Turns, then the turns between two rows, first turn first; the first pair answered:
S:
[ -8 -13  -8  -3   8  -6  10   3]  ->  [ -3   9  -4  11  10 -10   3  -8]
[-10  10  -8  -4  27  11  -1  12]  ->  [ -7  16   3  -4  25  14 -10   1]
[ -7  -1  -2 -17   0   1   8   4]  ->  [-4 14 -7 -4  4 -7  8  4]
L:
[  9   1   1   6 -10  -7   1  -3]  ->  [-3  6 -5  0  6  4 11  5]
[  6 -11  13   2 -15  -2 -16  -9]  ->  [-13   2 -12  14  16   1  -1  12]
[ 3 -6 -9 -4  2 -2  4  9]  ->  [ 7 -8 -4 -8 -5 -2  1  4]
[  3  -3  -1 -12  -7   4   1  -2]  ->  [  3   1 -10   5  -5  -8  -1   4]
V:
[  4   5 -12  -5  -2  -7  15   5]  ->  [ 12   5   0  -1 -13  -9   2  -8]
[  1 -19   0  -3 -10  -2   2   7]  ->  [  0 -10  -9  -2  -7  -7  11  11]
[  6   6 -10  11 -10 -21   4   9]  ->  [ 10  -6   5  11 -17 -15 -12  -1]
R:
[ 18  -1  16 -18 -19   0  -5 -22]  ->  [ 13  11   3 -29 -10   4  16 -14]
[-16   1 -10   1  19   2   8  11]  ->  [-14  -3  -1  16  19   0 -10   5]
[  7 -18   7   5 -14 -15 -15  -3]  ->  [  6 -16  -5 -17 -16 -13   9   5]
[  5 -18  -2  -5 -11  -7   9   8]  ->  [ -1  -2 -12  -5   1  -5  19  11]
Pairs:
Each pair is two turns apart.
[-5 -6  4 -3 -2  2 10 -1]  ->  [ 0  3  4  8 -5 -5  5 -7]
S, V
[  1 -23   0 -15  -6   3   6  10]  ->  [ 11  -8  -7 -13 -15  -9  14   5]
V, L
[  3  15   7   1  -1   1  -3 -14]  ->  [ -9 -15  -4  -7   6   5   5   9]
V, S
[-6  3  4  1  3 12  3 -1]  ->  [ 3  4  7  5 -6  5  1 -7]
V, L
[ 11   2   1   0 -13  -5  -8 -10]  ->  [  2  10 -16   0  -1  -7   9   4]
R, L
[ -1   9  -2 -13   3   5   8  -6]  ->  [ -1   0  -3 -15   0   4  10  -1]
V, S
[  2  17   3   6   6  -1  -1 -10]  ->  [ -6 -16   2  -7   4   6  -1   6]
V, S
[  6 -21  -1  -1 -13  -4 -12  15]  ->  [ -9 -10 -13   3   9   2  -3  24]
L, R
[  1 -14   0   4  -1   8  -9   6]  ->  [  2   3 -12  12   3   0   1   9]
R, S
[ 2  5 -5  8  3 -6 15  1]  ->  [ 1  8  3 -1  4  4 14 -7]
L, R
[ -5 -18  10   5  -2   0 -12   4]  ->  [-12 -10  -5   9   9  -2   0  15]
V, R
[  6 -20  15 -27 -16  12  12  -3]  ->  [ 13  13  -4 -18 -16  -7  32  -3]
V, V
[  1 -16   6  -4  -7  -6  -1  -2]  ->  [ -1   9  -6  11   3 -13   5  -1]
V, S
[  7   4 -15  21  -8 -22   5  12]  ->  [-11  -3  -4 -21   5  14  20  11]
R, L
[-5 13 -1  2  9  7 -1  9]  ->  [  0   9  10   4   2   9 -12   0]
V, V
[-10  -1 -15  -5  10   2   6   3]  ->  [ -5 -10  -4  10   5   1 -15  -4]
R, R
[-17 -15  -3   6  12   8  -8   7]  ->  [ -8  -4  -5  23   7  -7 -13   3]
V, R
[ 0  1 -8 -1  4  4 10  1]  ->  [  2  -1   5  -3   1  10   0 -10]
R, L
[ 0 -6 -2 -2 -5 -5  3  5]  ->  [-5  5  0 -8  2  3  6  1]
S, L
[  6   2   2 -16  -9   5   3  -8]  ->  [  2   2  -4 -17  -4   6   9  -3]
V, V
[  1   0   4  -1   9   8  -6 -10]  ->  [  7  -4   4   4   0  -1  -9 -10]
V, L
[ -5 -12  -3 -12   1  -4   0  10]  ->  [  7   7  -1  -3  -9 -16  -2  -2]
V, V
[-16   6  -1 -16  -1   3  16  10]  ->  [ -4  15   8 -18 -14  -2  11  -6]
V, S
[  2 -11   7  13  -3  -4 -16   2]  ->  [ -5 -20   5  -3   1   6  -7   8]
V, L
[  0   3  -3 -17   6  13  14   0]  ->  [ 16   1  -5  -4 -15  -8   9  -3]
L, R
[  8   6   4  11 -10  -8 -11 -12]  ->  [ -8   6   3  15  12   6 -14  -5]
L, R
[-7 -8 -6  2  7  8  4 13]  ->  [ 2 -7 -8  9 -4 -7  2 11]
L, S
[  3  -6  -1   9   1 -10 -23  10]  ->  [  9   0  -9   7  -5 -19 -13  13]
R, S
[ -1 -15  14   3  -8   2 -12  -7]  ->  [ -7 -16   3  14   1  -2  -9   6]
L, R
[ -6 -25  -2   7   7   0 -13  13]  ->  [ -8  -5 -19   3  12  -6  10  19]
L, V
[  4  -3   9  -1 -16   2 -11 -12]  ->  [ -5 -14 -11   0  -8  -4   5  11]
S, L
[  1   4   4 -10   0   4   8  -9]  ->  [ 7  3 -1  5 -8 -9  2 -6]
L, R
[  4  14  -2  -3   9   3   0 -10]  ->  [ 2 11 -1  4 13  3 -5 -7]
R, L
[ 9  2 -1  4 -7 -5 -8 -9]  ->  [  8  -5  -7  -6 -11  -7   3  -3]
R, S
[  6 -15   4  -8  -5  -6  -3   3]  ->  [  6   8   2  11   7  -8 -10  -3]
L, S
[-14  -2   3 -18   0   7   5   0]  ->  [ -2  17   3  -9  -8  -4   3 -13]
V, V
[  2  11   1  19   4  -6 -10  -9]  ->  [  4 -21   0   2 -12  -6  -5   0]
R, S
[  7  -6  -4 -20 -11   4  21   5]  ->  [ 15  12  -7  -8 -14  -7  20  -1]
V, S
